In the rows, 128 means zero.
The rows of R fall into a few groups, which share some directions, and each row is roughly a mix of its group's hidden directions.
R, 109 rows:
[[163 175 137 101 141 145 165 130  77  92  93]
 [ 84 140 106 162  96 117 186 114 179 118 137]
 [122 155  53 124 133 132 105 113 130 189 145]
 [ 99 177  92 125  81 138 160 127  96 106 171]
 [146  70 150 119 173  85 113 164 117  97 108]
 [121  64 133 157  94  99  87 100 146 138 163]
 [145 123  70 164 149 115 123 163 179 152 163]
 [127 125 194 142 136 136 173  84 111 111  85]
 [117 128 165 190  99  85 135  97 155  93 141]
 [115 149  99  83 110 163 142 147  64 129 167]
 [129  60 188 124 168 151 106 141 130 121 117]
 [103 205 161 145 104 143 167 106 109 120 126]
 [161 136 198 165 123 117 115  88 116 100  99]
 [140 127 192  76 153 158 113 151  96 113 153]
 [117  94 129 165 154  65 133 156 179 114 112]
 [151 141 132 103 186 165 136 190 135  97 120]
 [ 87 194 128 105 111 145 169 155 107 138 161]
 [110 201 137 107 119 131 158 145  69 121 113]
 [147  93 182 186 113 115  93  99 139 106 111]
 [149 152 130 142 207 113  76 135 151 141 132]
 [134  81 143 103 149 177  69 159 121 154 116]
 [ 87 161  99  99 141 113 205 138 134 140 128]
 [134  63 101 118 166 107 105 169 162  99 135]
 [105 124  77 105 173 114 160 153 160 162  90]
 [114 120 141 143  60  97 120  89 103 105 175]
 [126  78 158 172 177 118 114 140 179 123 108]
 [131  96 104 146 164 138  86 120 177 178  94]
 [160 137 171 129  85 154 160  78  88 124 152]
 [103 126 134 167  87  82 116  62 123 149 111]
 [135 183 127 107  99 155 155 142  79  77 137]
 [ 98 134 100 135 124  90 194 176 137  93 128]
 [142 167 116  81 136 145 150 163  64 133  97]
 [ 73 170  91 149 112 118 167 136 141 103 172]
 [160 148 190 111 191 122 101 121 114 117 148]
 [101  68 127 116 173  87 144 179 136 123 140]
 [132 160 142 126  73 116 147  95  89  75 158]
 [104 103 187 149 137  89 141  74 143  98 114]
 [118  86 124 138 104  64 106 140 155  72 131]
 [127  69 143 120 153 181 101 152 146 134  81]
 [107 118 131 154 163  80 158  91 147 151  71]
 [145  77 178 126 144 138 108 173 110  83 102]
 [112 126  79 188 138  66 141 133 126 106 144]
 [142 140 145  83 147 206  91 137 110 143 121]
 [151 154  87  97 119 180  93 161 102 166 140]
 [137 121 101 177  99  79 160 139 121  79  97]
 [151 113 181  96 171 182  94 118 133 147 109]
 [135 146 185 165 126  99 149  90 174  95 112]
 [159  80 175 129 153 122  74  85 122 131 112]
 [129 118  62  91 112 163 138 186 119 145 128]
 [ 80 155 126 115 158  96 195 161 115 113 135]
 [109 120 133 180 162 136 134 101 196 162 143]
 [124 151 128 136  51 127  93  93  92 128 157]
 [161  81  78 112  94 146  88 118 160 123 158]
 [138  75 153 169 166  84 120 126 166 123  95]
 [109 104 109 101 140 144 105 205 134 143 173]
 [142 182 128  86 103 153 145 129  59 131 123]
 [114 190 113 144 114 112 180 122 111  77 153]
 [118 133  61 103 133 133 150 199 125 139 143]
 [136  84 188 136 182 140 100 101 133 142 102]
 [119 158 144 117 142 190 126 181 151 143 176]
 [174  98 158 144 172 121 156  92 136 109  79]
 [ 97 105 134 152 170 129 123 156 204 136 152]
 [110  86 136 172 176 110 171 110 157 102 100]
 [130 119  80 105 157 163 102 179 180 142 137]
 [115 102 106 105 204 103 146 170 126 149 146]
 [123 118 148 163 122  68 136  70 109 113  85]
 [164 133 140 184 126  66  78 123 129 114 131]
 [153 125  74 150 110  65 146 153 145 100 155]
 [142 190 175 160 131 129 119  78 139  98 145]
 [147 127  75  82 137 161 130 182  97 156 132]
 [110 114 129 157 112  89 181 163 150  73 105]
 [130 117 142 176 116  78 180 108 131  79 110]
 [116 195  87 125 153 127 151 164 113  85 146]
 [151  68 155 134 171 113 183 105 147 129 113]
 [123  88  74 103 148 161 105 168  90 158 124]
 [128 159 102  81 112 121 164 136  58 140 102]
 [115  99 185 178 101 106  90  97 118 141 151]
 [119  60  97 125 162  81 141 127 158 147 103]
 [173 161 102 108  70 137  96 100  91 132 147]
 [140  96 197 158 126 126 118  85 137 103  87]
 [119  59 114 103 140 160 131 142 150 167  83]
 [109 179  80  82 117 155 167 151 121 156 135]
 [111  84  81 124 161 119 106 145 162 188 121]
 [127  87 182 164 148  85 116 104 155  92 108]
 [181 145 121 132 112 168  70  96 119 167 141]
 [ 88 102 110 164  73  97 164 145 120  92 146]
 [122 157 158 101 141 123 193  90  76 130 118]
 [158  98 154 171 124 150  77  98 178 118 143]
 [ 91 161  81 123  73 132 171 130 108 118 161]
 [128 160 176 120 101 149 169  82  86 117  98]
 [157  85 169 152 192 128  94 141 141 134 105]
 [145 157 124  82 193 148  92 142 116 162 151]
 [154  88 177 155 142 116 169  91 130 109  84]
 [156 154  86  98 104 106 154 109  64 150 147]
 [153 144  91  80 113 174  93 141  91 165 139]
 [119 102 128 174 149  61 136 126 183 127 115]
 [161 126  66 153 106 102 106 179 154 115 152]
 [119 159 148 184  86 134 117 105 179  95 108]
 [150 148 127 139  70  66 171  96 133 125 117]
 [143 198 124 100  97 161 156 118  81 121 121]
 [126  75 106 124 148 146 102 165 186 144 165]
 [119 159 159 139 111  91 163  89  69 116  96]
 [ 89 139 135 118 181 133 143 207 121 122 118]
 [129  87 159 148 109  70 148  81  92 107 124]
 [120  78 111 168  89  73 131 163 136 105 111]
 [119 151 183 163 109 111 160  82 126  83 152]
 [127 177 143 104  90 116 172  98  73 105 124]
 [ 96  96 180 153 149  85 130  84 159 103 122]
 [119 134 109  94  92  97 139 131  46 141 111]]

One row of each group comes first, with its name. Which group is each row after those in?
[150  84 116 147 134 124  49 149 165 129 135] : Y
[122  83 108 126 195 148 125 124 162 166  94] : F
[131 130 120 100  66 118 129 118  52 142 145] : M

[125  70 138 165 112  83  96 134 176 148 111] : F
[ 97 183  80  88 101 131 136 158  93 146 124] : M
[134 104 157 192 119  87  99  79 147 134 141] : F
[101 162  92 131  70 142 120 104 162 136 178] : M
[145 124 163 147 152  96 135 123 118  42 117] : M
[143 206 124 116 108 183 127 132 129  98 145] : M
[141 145  96  74 140 186 100 163 109 155 114] : F
[136 160 164 157 133 110 168  68 115 115  83] : M
[109 141 183 120 144 103 186  97  93 103 106] : Y
[116 104 132  87 210 150 149 162 124 125 126] : F
[150 102  61  72 111 148 124 154 117 157 131] : M
